One vector is turned by the same rotation once a step. Each row is the vector after some number of steps, and that number follows the row.
The counts run from 0 to 451.
[  2 -15 -13   7  28 -11 -11   0   2  -2   5   6 -30  -1  10   5   8  -2
  28   1  28 -14   7  12   2   0  -4   0  -1 -12   0   0   2  13   3   7
  21   7   9   1  14   8  -5 -15  30  -8]  417
[  2  -8  -8  -7  25  -1  -7  17 -18  12   9  -8  -4  -6   3  -3  20  -9
  33 -10  19  13  -8  14 -19 -18  -6   1  11  -7  14 -11   0   7  15  -3
  10   9  11  -5  28  14  17  -6  12   4]  133
[  5  -8   0  -1  33   0 -15  11   1   0  17  -8 -11  -8  -5   4  24 -12
  33   3  26  10  13   7 -16 -25  -2  -1   8  -5   1  -7   5   9  20   8
   8   4  15  -5  15  15   9  -8  11   1]  224
[  8 -13 -17  -1  42  -8 -17   9   9   0   7  -1 -23  -2  10   2   7 -10
  23  12  28  -6   2   7   7  -5  -1  -5   8  -6   1   8   4   6  -3  -1
  15   5   9  -4  21   0  -7 -15  29   4]  409
[  1  -7  -8  -7  31  -3  -9  16 -10   9  12 -11  -4  -9   4  -4  23 -12
  34 -12  18  15  -5  11 -20 -20  -3  -3   9  -6   6  -6   1   4  10  -2
  10   8   9  -4  27  14  17  -4  14   6]  134
[  6  -5  -3  -5  18  -4   7   8  -9   6  18   0 -28  -1   9   1  12  -2
  29   8  25   5  -3  15  -4  -1 -26  -8   7  -1  19 -27  -6   7  25  11
  16  -2  15  -9   5   2   6  12   6  -9]  449
[  2  -9 -14 -11  24 -13  -9   6   1 -10   9   2 -36   3  12  -6   9  -4
  21   0  30  -3  -6  15   3 -10 -18 -20   7  -7   7 -11  -2   8   1   8
  11  -3   6  -2  16  -4   1  -4  26 -13]  430
[ 14  -7 -10  11  16  -7  -9  11 -11  11   4  -2 -20 -10  12   4  18 -15
  27   3  35   3   0  15   4  10 -12  -8   6   4   5  -9 -11   5  11  -2
  30  14   1   2  18  -3   5 -19  18   2]  19
[ -7  -7 -17   6  23 -13  -2  13  -5   9   9   5 -11   4   3   3  23 -14
  30   0  28  10   1  13  -1 -10   2   0  14 -16  12  -9  -1   8  26   2
  -1   6  -2 -12  29  10   6 -13   3   7]  243
[  1 -12 -19 -11  23 -14  -7   8  -1  -7  11   4 -32   7  14 -10   9  -2
  20   3  28  -2  -6  20   5 -10 -19 -18  13  -5  13 -11  -3   8   4   5
  13  -7   5  -3  21  -4  -1  -6  20 -13]  429
[  6 -10 -15   2   9  -5  -6  13 -20  14   0   0 -15  -5  16  -3  14  -9
  22  -5  31   5  -7  23   2   6 -14  -2   8   2  13 -14 -12   7  11  -2
  23  12   0   3  26   0   9 -21  16   0]  21
[  3  -8 -14 -17  19   6  -9   8  -6   0   8 -11 -27  -6  14  -4   5   3
  21  -1  28   4  -1  25  -6 -11 -22  -3   6   6  14 -17  -5  11  14   9
  10  -6  21   9   9   6   6  -4  26 -10]  200
[ 10 -16  -5  -5  35   6  -8   7  -4   9   8  -3 -21   0  13   8   3   8
  27  14  23  -7   6  12  -5  -2 -12  11   7   0  16 -10   6  13  17  10
  20   5  22  -3  12  18  -8  -6  16  -3]  308
[-16 -11 -33  -6  23 -15  -1   6   6   4   6   5 -23  -1  11   0   5  -6
  26  -4  25  -5 -11  17   3   3  -3   3   9 -16  14  -3  -2   6  11  -3
  -6  -1   8   0  24  11   5 -10  27   2]  170
[  8  -8  -6  -9  23   3 -11   4  -2  -1  12 -14 -26 -14   2   3  11   0
  27   0  25  -2   6  18  -9 -10 -16  -3   2   6   3 -15  -4   9  14   6
  17  -4  25   9  -1   8   8  -5  28 -12]  202
[  8  -8 -15  12  20 -12  -8  13  -1  14  10  -3  -6  -8   0   4  18 -19
  27   9  35   2   3  19   9   7   2  -3  16   2   8  -4 -11   2  22  -7
  16   6  -1  -1  14  -2   7 -21  14   3]  12
[ -1 -13 -22  -4  23 -11   0   9   7   7  12  -3 -18  -7   0   0   3  -3
  26   8  30 -15  -1  26   6   7  -8   0  14  10  21 -11 -11   4  24  -6
  11  -8  19   3   2   3   6  -5  22 -14]  190
[ -3 -10 -24  -3  17  -7   1   4  -2   9   5   4 -31  -3  13   3  -1   0
  23   4  27 -11  -6  23   7  13 -18   2   6  -1  17 -15  -8  10  17   2
  13   1  16   6  10   7  -1  -7  25  -7]  183
[  2  -9  -5   1  22  -1  -4  18 -20  16   8  -5  -3  -5   7  -2  20  -6
  33  -6  18  10  -7  16 -16 -12  -8   6   8  -5  14 -12  -3   7  17  -1
  18  14  10  -5  25  17  13  -6   7   4]  132
[  5  -1  -9 -15  25 -10  -2   7   4  -6  20  -8 -29  -3   4  -6  15  -7
  26   5  26   4  -5  13  -2 -15 -18 -21  10  -1   9 -17  -6   1  10   4
   5 -11  14  -5   7  -5  10  11  17 -11]  445
[  9   2  -8  -6  29   8  -8  12  -8  13   7 -12 -22 -20  12   5  10 -12
  32  -3  19  13  -8   5 -10   2 -16  -1   1   0   3  -8  -5   5   6  -1
  10  11  17   3  18   6  10   2  26  21]  379
[  5  -6  -8   7  28 -18  -5   3   8  -4  19   4 -25   2  -4   3  19 -16
  27  12  37   0  10  10   8 -11  -4 -16  12  -8   2  -7  -3   9  19   7
   9  -2   0 -10   9  -4   0  -7  12  -7]  336
[ 15  -8  -8  -5  27  -3  -6   6   3   3  14  -6 -27  -9   6   1   5  -2
  25  15  29  -7   2  19   4   5 -18 -12   9  12  12 -15  -8   4  13   1
  22  -6  19   3  -2  -4  -1   0  22  -8]  196
[  5  -9 -10 -16  21   6 -12   5  -3  -1   9 -15 -29 -10   9  -1   8   1
  23  -2  27   2   0  20 -10 -12 -21  -5   5   7   8 -17  -5  10  11   6
  11  -4  24  10   2   8   8  -5  29 -11]  201
[ 12  -1  -1  -7  23   4 -10  15 -16   4   9 -13 -17 -10  11  -3  23 -10
  30  -6  22  18  -4  11 -12 -16 -17 -10   6   1   3 -14  -4   4   3   3
  19   8   8  -1  23   2  12  -4  15   6]  127
[  9 -11 -12 -20  39   3 -11  16  -2   2   9 -10 -18   3  16  -4   1   6
  19  14  21   2  -7  14  -3 -11 -15   1  18   4  19  -7   6   4   8   2
   9  -5  23  -2  22  11  -5  -6  20   3]  303
[ -5 -15 -16  -3  12 -13   4   6  -7   0  11   6 -29   6   8  -6   9   2
  26  -3  26  -7  -5  24  -2  -5 -17  -8   4  -7  19 -22  -4  14  20  10
  16  -1  11   1  12   7   6  -4  17 -24]  435
[  0 -16 -15  10  29 -14  -8   1   1   5   6   8 -26  -1   8   5   8  -1
  30   1  30 -17   7  15   3   2  -3   2   1 -11   6  -3   1  15  12   5
  21   8  10   1  14  11  -3 -16  25 -11]  418
[  5 -16 -10  -7  30   5 -10  10  -6   8   4   0 -20   2  13   4   4  11
  24   8  23  -5   2  15  -7 -10 -14  13   8  -5  20 -10   8  13  19  12
  15   3  22  -2  17  21  -7  -9  16  -1]  309
[ -2  -7 -11   0  28  -4  -1  14 -16  14   4   4 -17   3  17   2  12  -2
  31  -2  17  10 -11   7  -9  -2 -10   5   6 -18  13 -10   3   7  13   7
  12  15   7  -8  36  15   4  -3  11  14]  147
[ -1   5 -11   1  17  -5  -4   9  -7   7  13 -14 -22 -20   5   1  20 -19
  34 -14  24  14  -7  13 -10  -2 -14  -9  -3  -4   2 -18 -11   4  13  -1
   8   5  13   5  12   3  21   3  21   6]  364
